A single turn carries every row of the set below to another of its rows. Some are shown first; where does it send the rows asked next?
kuvis: [-36 -15  -2  18  17 -10  21  23  10  -4  -1 -13 -25  -1 -13  28   5  20
   0  10  18  24   8  43  -4 -23  23  10  13]
Fekem: [-11 -23  25 -20   9   7   6  -2  -3  26 -16  30  -6  -9   7 -36   5  27
   5   1  28  -2   8   3 -15 -12 -24 -26   9]
sutu: [-23  -3   6   2  24 -24  40 -12  -7  -1   3 -17   9  -3  34 -15  -7  15
   8  15   8  21  25  26   4  31  21 -23  22]
femu: [-24   2  14  -7   5  15 -24  23   0  32 -11  11 -16 -31 -12 -26  14  50
   4   2   7  36   7  17  -5   4   6  -4  20]
veb: [-33 -21  -9   9  28  16  18  10   3 -18   9  -7 -24  -5  -7  18  13   5
  14  26  18   5   2  36  -9 -32  15   0   8]
sug: [ -9  -5  -3   2   6  21 -16  26  -8   5  20  -6  -5 -40 -22 -27  29   6
  29  17   4  17   9  19  -5  13  12  13  19]
niva: [-19 -10  15  -7  30  16 -10  16 -44  -7  19   3 -21 -38  -7 -10  12  19
   8  11  -2  32 -11  24 -18  37  36  -1  -5]
kag: [ -6 -34  23 -25  14   1  22   3  -3   8  -1  32   5 -11   6 -37   2  14
   6  -8  25 -11   6  -1 -19 -17 -22 -25  -2]
mok: [ -4 -27  39  -4  15 -13   7  18 -14   9 -10  16   8  14 -17 -22  -7  32
 -18 -30  23  22  11   0 -31  -1   2 -12 -28]
noku: [-25  -2   1   6  22 -12  24  10   6  -3   5 -21  -4  -8  24  19  -5  29
   3  30   3  28 -21  25 -33  24 -12  27   1]
nisi: [ 18 -17   9 -16  -5   6  26  32  -1  16   1  23   3  -7  21 -19  10  12
 -18 -19   2 -13 -13   5 -13   6  -9  -6 -22]
Rivo: [  6 -23  19 -21   6  -7  33  28  -9   4   7  25   6  -3  19 -18  -1  22
 -21 -28   6  -6 -12  -1 -20   6  -3 -12 -30]
zul: [ -7 -34  17 -11  39  10   2  18 -19   6 -14   6 -21 -50  -6 -14  11 -18
  -7 -19  -9  18 -11  22 -13  22  15 -10   7]
gapu: [-23   3  13 -19  24  -9  24  11  -3  24   3 -25  -7   3 -18   6 -20  10
  13   7 -11  23  29  29  -9  19  44  23  -6]
giki: [ 13 -21  19 -12   0 -18  33  28 -16  11   9  27   7  -5  19 -19  -5  21
 -13 -25  13  -9 -12   9 -15  11  -5  -8 -27]
vofuf: [-30   0   0 -29  39  14  34  -4  19   2  16 -18 -14 -13  18  -1  -8   4
  21  22   1  19  30  15 -11  26  10   2  18]
Kazul: [-24   6  13  -1   3  -7  -9  24 -14  14   9   1 -19 -43 -10 -11  14  46
  12   3   8  40   9  27  -4  29  28   8  24]
Gim: [  1  -8   5   3   7 -16  29  -3   4  -2 -13 -11   0 -24   3  24   0  13
  20  23  -2   4  -6  31 -32  -9  20  42   9]
tela: [  4 -33  37   1  23  -6   5  16 -20  16 -27   7  -3   5 -13 -19  -2  10
 -23 -33  18  18   5   4 -28   8   1 -16 -22]
fotad: [ 11 -25  25  -4   3   1   7   2   4   3   3  58   0   7   2 -10   4  30
 -28  -8  18  25  11  28 -30   7  -2   5   1]
gike: [  3  -7   3  12  24   8  21 -17 -16 -20  16  -6  23  13  10 -14   5  -2
  19  29   1  13  29  27 -12  12  37  -7   1]
vup: [-12 -10  19 -12  25  21 -12  13 -23   0   3  31 -24 -31   6  -5   8  39
 -20  -3  -9  41 -12  27 -22  28  29  -4  -3]
gidu: [  4 -28  23  -9  -3  -7  14   7  14   2   9  52  13   5  -8 -21   1  29
 -16 -12  21  17  19  19 -27  -9 -10   5   4]
tuli: [-31 -10  12   7  19 -15   9   4 -16  20 -14 -27   1  -2 -14   5 -11  19
  26  38   5  13 -16  28 -29  -3  -1  28  -6]
Rimak: [-12  -4   9  10   9 -36  34  -1  -9  14  -7 -24  18   2   7 -13  -8   8
  12   5   2  16  30  33   7  18  37  -4  17]
zofo: [-11   1   8 -19  30  16  20 -10  12  -1  11  -9  -5  -1 -13   5  -6   6
  25  19   0  23  46  22 -21   9  37  21  11]
doter: [-13 -23   5  -6  25  -6  10  24 -16  -1  10  -8 -18 -61  -2 -14  17 -12
  11  -5  -1  17  -5  28  -2  35  16   1  23]
gutu: [  3 -14  -5  -5   3  23  -9  38  11  17   3  10  -3 -38 -14 -26  26  -6
   6  -2 -10   7  -2  21   1   3   0  11  14]
taf: [ -4 -29  23 -13  14  -1  15   3 -12  10   4  28   6  -5   9 -39  -1  15
  11  -4  36  -8   4  -1 -19  -8 -29 -25  -6]
det: [-40 -16  -7   2  28  -2  37  22   1 -12   4 -17 -33 -16  15  27   6  14
   2  10  14   4 -12  32  -1 -15  17  -9   5]
daf: [-40 -10  -4  15  27   9  15  29 -12 -11   6 -24 -26   8  -6  24   6  23
   2  15  12  16  -9  30 -10 -17  26  -2 -16]
pame: [-14   4  -1   8  15   2  18   3 -25   2  20 -16  24  25  14 -24   0  14
  14  36  -4  12  11  26  -1  19  28 -10 -14]
vem: [-34   3  -1 -29  34  11  29  17  -7  17  21 -27  -9   5   6  -4 -16   5
  15  24 -14  15   7  19  -7  32  19   8 -17]
Tolev: [-15  -9  12   5  38   6  18 -12  -2 -18 -17 -32  -9 -22  14  15   3  15
  26  23  14  16  -5   4 -45   1   3  11   4]
tomol: [ 14 -23  24   1  -3 -13  15   6   8   0  13  50  12   1   6 -18   1  31
 -12 -15  32  16  19  19 -27   1 -10   1   4]
dizir: [  6 -26  39   4  15 -13   5  14 -24   7  -9  17   8  10 -13 -23  -6  26
  -5 -28  31  15  12   3 -33  -2   4 -13 -26]

kag moves to gidu
niva moves to doter
And these:
veb moves to kuvis
zul moves to gutu
dizir moves to giki
vofuf moves to zofo
Rimak moves to pame
tuli moves to noku
tela moves to nisi

